One vector is turned by the same rotation once a step. Each row is the vector after some number of steps, and that number follows the row.
The counts run from 0 to 125.
+1.98,+2.89,-1.52,+3.59,+1.19,+1.03,+0.23,-0.22,+1.41,-0.09,-0.23,-2.63,+0.27,+0.33,-0.67,-1.76,+0.63,-0.49,-0.22,+4.26,+0.11,+3.02,+1.81,+0.41,+1.03,+0.00,-1.05,+0.40,+1.47,+1.61,+0.19,+1.87,-0.38,+0.48
46
+0.95,+0.73,-1.80,+0.19,+2.82,+3.23,-1.14,-0.97,+2.44,-2.21,+1.90,+0.64,+1.62,-2.18,-0.20,-1.35,+2.49,+2.14,+0.20,-0.92,+0.09,+1.42,+1.84,+0.63,-0.86,-0.48,+0.40,+1.39,-0.63,+0.32,-1.94,+1.21,+0.89,-2.39
9
+1.91,-0.98,-1.93,-1.14,-1.20,-0.07,-1.01,-0.82,+4.37,+0.02,+1.91,+2.35,+1.18,-2.53,+1.41,-1.06,+2.94,+0.32,+1.79,-0.11,-0.25,+1.93,+0.73,+0.71,-0.37,+1.12,-0.19,+0.64,+1.63,+1.83,-2.11,+2.51,-0.21,+0.13
90
+0.41,+1.39,+2.70,+2.03,-0.46,-0.73,+0.63,-0.94,+2.58,-0.81,+0.46,-0.72,-1.56,+0.86,+1.26,+1.50,+0.74,+0.06,-0.10,+5.90,-1.38,+2.28,-1.32,+1.56,-0.73,-0.76,+0.81,-1.40,+0.24,-0.71,-1.83,+0.06,-1.14,+2.85
57
-1.37,+3.04,-0.22,-0.54,-0.09,+1.72,-0.02,+1.49,+2.73,-1.01,-1.20,-1.27,-0.60,+2.29,-0.44,-1.01,+1.98,+0.12,+1.12,+2.48,+0.23,+1.59,+3.42,-0.20,-0.36,+1.10,+1.24,+2.15,+1.84,+2.01,-1.13,+2.48,-0.68,+0.65
66
+1.98,+3.40,+0.64,+0.98,+1.05,+2.96,+0.51,+0.47,+2.20,+0.61,+3.60,-1.58,-0.61,-1.44,-1.03,-2.10,+1.31,+0.19,-1.49,+2.16,+2.21,+1.20,-1.90,+1.34,-0.50,+2.89,+2.06,-0.51,-0.52,+0.32,+0.35,+1.31,-1.40,+0.36
117
+1.90,+2.29,+2.07,+0.06,+0.92,+1.86,-1.59,+0.20,+1.43,-1.53,+0.69,+1.49,-1.42,-0.77,+1.59,+0.00,+2.18,+0.00,+1.56,+2.23,+0.64,+1.17,-1.34,+1.38,-1.31,+1.52,+3.99,-0.78,+0.68,+1.45,-2.29,+0.20,-2.43,+1.87
77
-1.74,+3.70,+0.02,-0.24,-0.08,+1.27,+1.55,+0.64,+2.33,-0.73,-0.15,-0.92,-0.83,+1.56,-0.51,-0.08,+1.42,+1.03,+1.01,+2.47,-0.72,+1.38,+2.57,+0.35,-1.06,-0.27,+1.47,+3.02,+1.72,+1.36,-1.86,+2.14,-0.79,+2.96
67
+0.64,+1.69,-1.89,-0.18,-1.88,+0.01,+1.68,+0.87,+5.06,+0.03,+0.88,-0.63,+1.00,-1.59,-1.71,-2.10,+2.52,-0.25,+0.78,+0.98,+0.55,-0.32,+0.25,+0.28,-1.23,+1.43,+2.08,+3.33,-0.74,+1.24,+1.05,+2.75,-0.64,+1.66
106
-0.21,+3.10,+0.79,+1.92,-0.65,-0.09,+2.14,-1.01,+2.80,+0.34,+0.57,-2.10,+2.18,-0.53,-1.86,+0.02,+0.82,+1.78,-1.98,+2.06,-1.67,-0.20,+0.10,+1.75,-1.54,-1.61,-1.51,+3.90,-1.09,-2.00,-1.32,+0.73,-0.08,+1.00
123
+2.10,+4.43,-0.67,+3.26,+1.67,+1.87,-0.02,-1.45,+0.69,+0.11,+0.69,-2.26,+0.75,-0.42,+0.05,-1.20,+0.23,+0.37,-0.03,+2.84,-1.49,+3.39,+1.50,-0.01,+0.95,-1.10,-0.11,+1.58,+1.98,+0.33,-0.82,+1.53,-0.74,+1.42
47
-0.01,+0.78,-1.59,+1.15,-0.24,+1.84,+0.37,-1.90,+3.14,+0.63,-1.46,-0.04,+1.07,-1.30,-1.27,-0.19,+3.43,-0.04,+1.04,+2.95,+2.24,-0.15,+3.90,+0.45,-1.31,-2.70,+0.22,+1.51,-0.71,+1.19,-0.91,+1.31,-0.82,-0.59
85
+1.91,+2.03,-2.08,+2.90,-0.21,+3.44,-0.49,-0.49,+1.11,+1.94,+0.30,+0.13,+0.17,-2.56,-0.54,-1.67,+3.13,-0.54,-1.67,+1.66,+0.70,+2.95,+0.22,+1.83,+0.84,-0.19,+0.19,+0.78,+0.04,+1.33,-1.14,+1.87,-1.52,-1.69
101
-2.00,+1.08,+0.48,+0.69,+1.30,+3.33,+0.59,-1.27,+0.86,-1.11,+0.58,-0.28,-0.73,-0.30,-1.25,+0.52,+3.55,+1.32,-2.20,+2.25,+1.46,+1.04,+2.51,+1.05,-1.72,-3.05,+0.78,+2.87,-0.87,-0.54,-1.46,-0.25,-0.70,+0.68
83
-0.53,-0.05,+0.16,-0.18,-0.72,+1.32,-0.47,-2.76,+2.89,+0.03,+1.22,+0.44,+0.55,-1.75,+1.45,-0.34,+1.64,-0.71,+0.87,+2.76,-0.47,+3.24,+1.18,+1.50,-1.70,-2.71,-0.28,-0.40,+0.04,-0.29,-0.41,-0.09,-0.62,+4.56
72
-0.76,+2.19,-0.05,-0.96,+1.99,+2.02,-0.60,+1.29,+2.97,-1.00,+0.21,-0.79,+0.53,+1.77,+0.32,-1.40,+2.35,+0.83,+0.82,+3.24,+0.75,+0.98,+4.26,-0.40,-0.37,+1.59,+0.63,+1.26,+1.57,+1.91,-0.50,+1.33,+0.44,-1.45
65
+1.11,+0.95,-0.15,+2.41,+1.23,+0.50,+1.20,-1.19,+1.26,-0.34,+1.27,+0.36,-2.34,-1.07,-1.72,+1.28,+3.06,-0.51,-0.81,+3.66,+3.03,+0.47,-1.96,+1.97,-1.02,-0.03,+2.54,-0.25,-1.37,+0.81,-0.96,-0.02,-2.40,+2.33
97
+2.95,+1.95,+0.85,+2.29,+0.77,+1.38,-0.79,+0.41,+2.37,-0.80,+1.72,-0.25,+0.29,-2.93,+0.46,-1.13,+1.29,+0.00,-1.07,+1.40,-0.35,+0.11,-1.05,+1.61,-0.55,+0.58,+4.41,+0.92,-2.59,-0.14,+0.30,+0.90,-1.27,+0.24
22
+1.94,+1.30,+1.93,+0.30,-1.00,-0.30,+0.10,+0.19,+2.71,+1.06,+4.13,-0.91,-1.39,-1.02,+2.16,-1.22,+0.63,-0.42,-1.07,+2.11,-2.02,+2.91,-2.02,+1.60,+0.16,+2.02,+1.63,-0.19,-0.58,-0.77,-1.60,+2.69,-0.78,+0.87
37
+1.87,+2.08,-1.01,+1.29,+0.73,-0.32,+2.39,-3.40,+3.13,+1.24,+2.02,-2.70,-0.38,-1.69,-0.95,-1.78,-0.35,-0.51,+1.46,+1.61,+0.81,+0.57,+0.66,+0.57,-0.66,-1.30,+0.26,+1.53,-1.99,-0.65,-0.17,+1.72,-1.60,+2.90
32
+0.26,+0.34,-3.09,-0.21,+1.71,+2.62,-0.64,-0.79,+3.64,-2.02,+0.52,+0.10,+0.27,-1.82,-0.09,-2.00,+2.47,+0.74,+1.51,-0.25,+0.27,+1.37,+2.34,+0.15,-0.63,+0.66,+1.16,+0.95,-0.66,+1.44,-1.03,+1.92,-0.17,-2.34
10
+2.23,+1.04,+2.81,+1.81,+1.83,-0.32,-1.43,-2.04,+2.11,-0.84,-0.39,+0.29,+0.90,+0.26,+1.18,+0.63,+1.82,+0.89,+0.47,+4.07,-0.11,+1.26,+0.21,+2.20,-1.76,-0.60,-1.45,-1.09,+1.09,-1.30,-3.13,-1.76,-0.66,-0.88
59
+2.15,-1.12,+1.12,-0.34,+0.28,+1.59,-2.30,-1.19,+4.00,-1.14,+0.39,+1.53,+0.37,-0.66,+2.36,-0.51,+2.08,-0.78,+1.97,+3.69,+0.65,+1.28,+1.60,-0.02,-1.05,+0.02,+2.35,-2.97,-0.08,+0.27,-1.41,+0.81,-0.49,-0.46
75
-0.95,+0.05,-0.83,-0.17,-1.62,+0.53,+0.08,-2.88,+3.09,+0.27,-0.59,+0.28,+1.05,-1.31,+1.08,+0.18,+2.29,-1.37,+2.16,+3.02,-0.52,+2.66,+1.58,+2.41,-1.85,-1.93,-2.15,+0.33,+0.49,+0.33,-0.15,-0.12,-0.55,+3.28
71
+1.57,+0.77,+3.00,+0.23,-0.20,-0.32,+0.10,-0.26,+3.65,+0.04,+3.71,-0.67,-0.47,-0.19,+2.14,-0.53,+0.75,+1.43,-1.54,+1.76,-2.68,+1.88,-1.83,+1.19,-0.40,+1.68,+1.42,+0.81,-0.48,-2.06,-2.99,+1.86,-0.31,-0.38
38
-1.12,+0.47,+0.11,-0.40,+0.85,+1.27,-1.30,+0.70,+2.44,-1.48,+0.00,+1.31,-1.54,+0.15,-0.06,-0.47,+4.86,+0.03,-0.23,+2.00,+1.76,+1.34,-0.19,+3.44,-1.54,+1.99,-0.95,+1.14,+0.86,+1.82,-2.06,-0.52,-1.02,-2.13
80
-1.68,+2.33,+1.22,-1.23,+0.01,+0.43,+1.50,-1.08,+1.98,-0.61,+0.20,-0.44,+0.07,+1.58,-0.24,+1.58,+2.23,+1.94,+0.93,+1.68,-0.29,+0.48,+2.70,+0.68,-1.74,-1.33,-0.59,+3.73,+1.82,+0.27,-3.57,+1.07,-0.95,+2.89
68
-0.42,+2.01,-0.48,-1.84,+1.28,+0.65,+1.95,-1.51,+3.51,-0.49,+3.16,-0.18,-1.62,-0.66,-1.64,+0.32,+1.44,+1.94,+1.39,+0.23,+1.51,-1.48,+0.99,+0.25,-1.58,+0.09,+2.28,+1.83,-0.99,-0.22,-2.87,+3.74,-0.84,+1.74
13
+2.37,-0.99,+0.41,+1.89,-0.79,+0.90,-0.71,-1.16,+4.27,+1.76,+0.31,+0.58,+0.83,-2.71,+1.20,-0.81,+2.40,-0.66,-0.24,+3.01,+0.12,+0.18,+0.46,+2.54,-0.51,-0.83,+0.82,-1.17,-3.15,-0.71,-0.50,+1.83,-0.23,-3.22
20
+1.03,-0.26,+3.52,+0.69,-0.52,-0.96,-0.04,-0.25,+3.91,-0.89,+2.10,-0.91,+0.06,+0.53,+1.09,-0.19,+2.33,+1.44,-1.41,+2.34,-2.22,+0.22,-1.70,+1.69,-0.46,+2.23,+0.09,+0.91,-1.11,-2.20,-2.84,+1.23,-0.16,-2.66
39
+2.05,+1.31,-1.66,+1.52,+1.20,-0.83,+0.16,+2.41,+3.53,-2.52,+1.37,-0.13,-0.16,-0.61,-1.05,-1.06,+2.82,+0.96,-1.06,+1.35,+0.45,-0.49,+0.10,+2.22,+0.09,+2.99,+0.23,+1.97,+0.31,+2.15,-0.92,+1.84,+0.11,-2.47
25
+1.59,+2.64,+1.09,+1.65,+1.27,+1.79,-2.00,-0.43,+2.09,-0.82,-1.00,-0.98,+1.11,-0.78,+1.21,-2.41,+2.00,-1.08,+1.09,+3.18,+0.01,+3.07,-0.18,+2.86,-1.67,+1.22,-0.32,-0.16,+0.66,+0.45,+0.05,-2.28,-0.78,+0.04
61
+1.28,-0.42,-2.71,+2.39,-1.28,-0.77,+1.64,-2.10,+4.25,-0.10,+0.82,-0.71,-1.61,-1.37,-0.85,+0.75,+1.90,-0.88,+1.15,+2.65,-0.90,+2.95,-1.53,+0.03,+0.16,-0.34,-0.88,-1.08,-0.61,-0.41,-1.18,+2.13,-1.27,+0.66
111
+1.78,+2.65,+0.31,+0.88,+0.28,+3.53,+0.11,-0.62,+1.46,+0.79,+2.22,-0.75,+1.01,-2.69,-0.22,-1.28,+2.21,+2.29,-1.58,-0.50,-0.92,+0.55,+0.89,+0.04,-0.44,-1.07,+2.60,+3.91,-0.83,-0.88,-1.46,+1.76,-1.11,-1.07
103
-1.44,+1.16,+0.82,-1.42,-0.07,-0.94,+1.19,-2.32,+3.24,-0.47,-0.16,+1.06,+0.92,+0.56,-0.07,+1.11,+2.58,+1.82,+1.54,+2.10,+0.01,-0.41,+2.67,+1.46,-1.56,-1.76,-2.56,+2.59,+2.03,+0.49,-3.17,+1.00,+0.10,+1.37
69
+0.28,+2.52,+1.39,-0.41,+3.06,+3.07,-1.20,+0.91,+2.61,-1.72,+1.88,-0.79,+1.55,+1.45,+0.64,-1.76,+2.65,+1.67,-0.84,+2.38,+1.17,+0.76,+3.46,-0.30,-1.13,+0.92,+0.38,+1.25,+1.39,+0.54,-0.34,+0.46,+0.89,-1.64
64
+0.53,+1.93,+1.21,+2.42,+0.80,-0.56,+1.13,-0.06,+3.38,-1.97,+0.65,-2.72,-0.49,+0.67,-1.05,-0.60,+1.60,-0.21,-2.09,+3.89,+0.25,+0.82,-1.36,+2.18,-1.58,+1.11,+0.83,+1.51,-1.80,-0.58,+1.00,-0.87,-1.69,+1.58
42
-0.07,+0.76,+1.20,+2.11,-0.41,-1.22,+0.58,+0.82,+4.33,-1.34,-0.42,-2.32,-0.91,+0.56,-0.49,-1.21,+2.27,-0.96,-0.57,+3.54,-0.50,+1.44,-1.60,+2.37,-1.52,+2.11,+0.67,+0.85,-2.06,-0.57,+0.79,-0.79,-1.18,-0.42
41
+1.09,+1.22,-1.13,+1.64,-0.88,-0.95,+0.71,-1.39,+4.64,-0.39,-0.06,-1.74,+3.78,-1.34,-1.32,-1.06,+1.04,+0.10,+0.50,+2.92,-0.89,+0.78,+1.43,+1.22,-1.39,-0.80,-2.75,+0.80,-1.10,-0.71,+0.73,+0.58,+0.44,+0.34
125
+0.61,+1.83,+0.00,+1.10,-0.59,-0.68,+1.17,-1.64,+4.62,-0.39,+0.45,-1.53,+3.39,-1.02,-1.37,+0.00,+1.55,+2.00,-0.94,+2.34,-0.36,-0.71,+1.52,+1.39,-0.81,-1.42,-2.77,+2.86,-0.40,-2.05,-0.69,+0.15,+0.49,-0.19
124
